-59 -21  63
 40   0  86
 18  26 -70
 39 -77 -25
=>
-21  63
  0  86

-33 -35  11
-42  45 -19
-42  45 -19
-34  77 -33
-39  64 -27
=>
-35  11
 45 -19

 55  27 -10  36
-87  68  61  20
 -5 -39 -36 -21
 52 -28 -19  19
-15 -24  10  45
=>
 27 -10
 68  61

 51  43  65  91
 53 -23  14 -18
-50  71   0 -20
-12  33  48  61
=>
 43  65
-23  14

 10  29  12  64
 39  15  95  69
  1 -26 -20 -83
=>
29 12
15 95

  1  38 -19
  0  18 -26
-12  21 -52
 44  28  92
-83 -61  24
=>
 38 -19
 18 -26

-31 100  91
  2 -27 -25
=>
100  91
-27 -25

-15 -45  25
102   8 -35
 52  46 -36
=>
-45  25
  8 -35

 44 -48 -41
 64 -10  60
 65 -63  10
 72  56 -27
 88  68 -43
=>
-48 -41
-10  60
---
 10  25 -38  33
 60 -54 -77  30
 91 -34  43 -13
 96  25  91  21
  5  68 -36  74
 30 -63 -88  12
 11  95 -54  82
=>
 96  25  91  21
 91 -34  43 -13
  5  68 -36  74
 10  25 -38  33
 11  95 -54  82
 60 -54 -77  30
 30 -63 -88  12

 -97   16  -84    8   27   38    6  -68   -9   90   36   60  -18
  10  -45  -41   89   20  -68   13  -27 -104    7  -53  105   68
=>
  10  -45  -41   89   20  -68   13  -27 -104    7  -53  105   68
 -97   16  -84    8   27   38    6  -68   -9   90   36   60  -18

 47 -65  20  47  27  61 -15
 56   7   0  56  56 104 -40
 64 -11  -6  64  66  39 -32
 -8 -18  16  -8 -41 -16   8
 -5  46 -29  -5  -9 -18  23
-23  11   5 -23 -45  -4  33
 24 106 -25  24  18  12  -1
 18 -57 -13  18   8  37 -16
-32   7  31 -32 -52 -13  19
 59  19   3  59  50   1  -4
=>
-32   7  31 -32 -52 -13  19
 47 -65  20  47  27  61 -15
 -8 -18  16  -8 -41 -16   8
-23  11   5 -23 -45  -4  33
 59  19   3  59  50   1  -4
 56   7   0  56  56 104 -40
 64 -11  -6  64  66  39 -32
 18 -57 -13  18   8  37 -16
 24 106 -25  24  18  12  -1
 -5  46 -29  -5  -9 -18  23

 38  77  45
-36 -21 -61
 25   1  -6
 37 106  96
-22   1  14
-12 -34  10
 16   5 -27
 38  -3 -14
=>
 37 106  96
 38  77  45
-22   1  14
-12 -34  10
 25   1  -6
 38  -3 -14
 16   5 -27
-36 -21 -61

 14  34 -40  16  44  55 -56 -28  47 -54  16  51 -24
-18   2 -30  54 -33  19  39   1   9 -30  31  63  37
 23 -31  45 -46 -38  30  30 -33  74 -30  77   2  15
-11 -41 -57  -2 -22 -11 -20  49 -18  44  66  24   7
-78  44  17   0  40   9  38 -34 -27  30   3  31 -71
=>
 23 -31  45 -46 -38  30  30 -33  74 -30  77   2  15
-78  44  17   0  40   9  38 -34 -27  30   3  31 -71
-18   2 -30  54 -33  19  39   1   9 -30  31  63  37
 14  34 -40  16  44  55 -56 -28  47 -54  16  51 -24
-11 -41 -57  -2 -22 -11 -20  49 -18  44  66  24   7

-32 -21  -5  19 -72  67  -1   7  -7  41  34
 -7  -7  -6  22  -5  24  23  -3 -17 -12  18
-23  -8   6  -1  -5  19  -5  81  27  39   1
-11  19  -2   6   3 -19   4  25  21  19  22
-25 -10   3 -21 -32  17 -26  29  26  81   9
=>
-23  -8   6  -1  -5  19  -5  81  27  39   1
-25 -10   3 -21 -32  17 -26  29  26  81   9
-11  19  -2   6   3 -19   4  25  21  19  22
-32 -21  -5  19 -72  67  -1   7  -7  41  34
 -7  -7  -6  22  -5  24  23  -3 -17 -12  18
---
 -2 -26 -69 -46
 29  52  36 -79
 49 -68  12 -25
-10   3 -44  62
 17  41  79  53
=>
-26 -69
 52  36

-38  49  25
-25 -43  61
-56  97 -12
 -5  84 -16
-46  72  -3
=>
 49  25
-43  61

 24  32   6 -18
 50 -18 -59  34
 90  12 -54  38
 13   8 -18   9
-19  -7   6   6
=>
 32   6
-18 -59

 74  15 -19
 -1  73  91
 20 -41  -6
-55 -12  21
=>
 15 -19
 73  91

-13  22   0
  6  73  -3
 83  35  61
 66 -86 -29
=>
22  0
73 -3

-99 -41  -7  35
 43 -16  41  63
=>
-41  -7
-16  41
---
-32  38  96
 71 -67  46
=>
 96 -67

 37  68   1  -6
-88  -8 -81 -77
 64  70  -5  56
=>
 -6 -81  70

 -97  -48
-103  -40
 -94  -58
=>
 -48 -103

  63  -84  -92  -49   35
  18   25   72   94  -17
 103   24   33   52   56
  87  -47  -23  -62  -73
 -51   38   25   18 -103
=>
 35  94  33 -47 -51

 12 -21  47  41
 28 -27  64  98
  0 -22   7  18
=>
 41  64 -22

 85  42 -51
 81  88  95
=>
-51  88
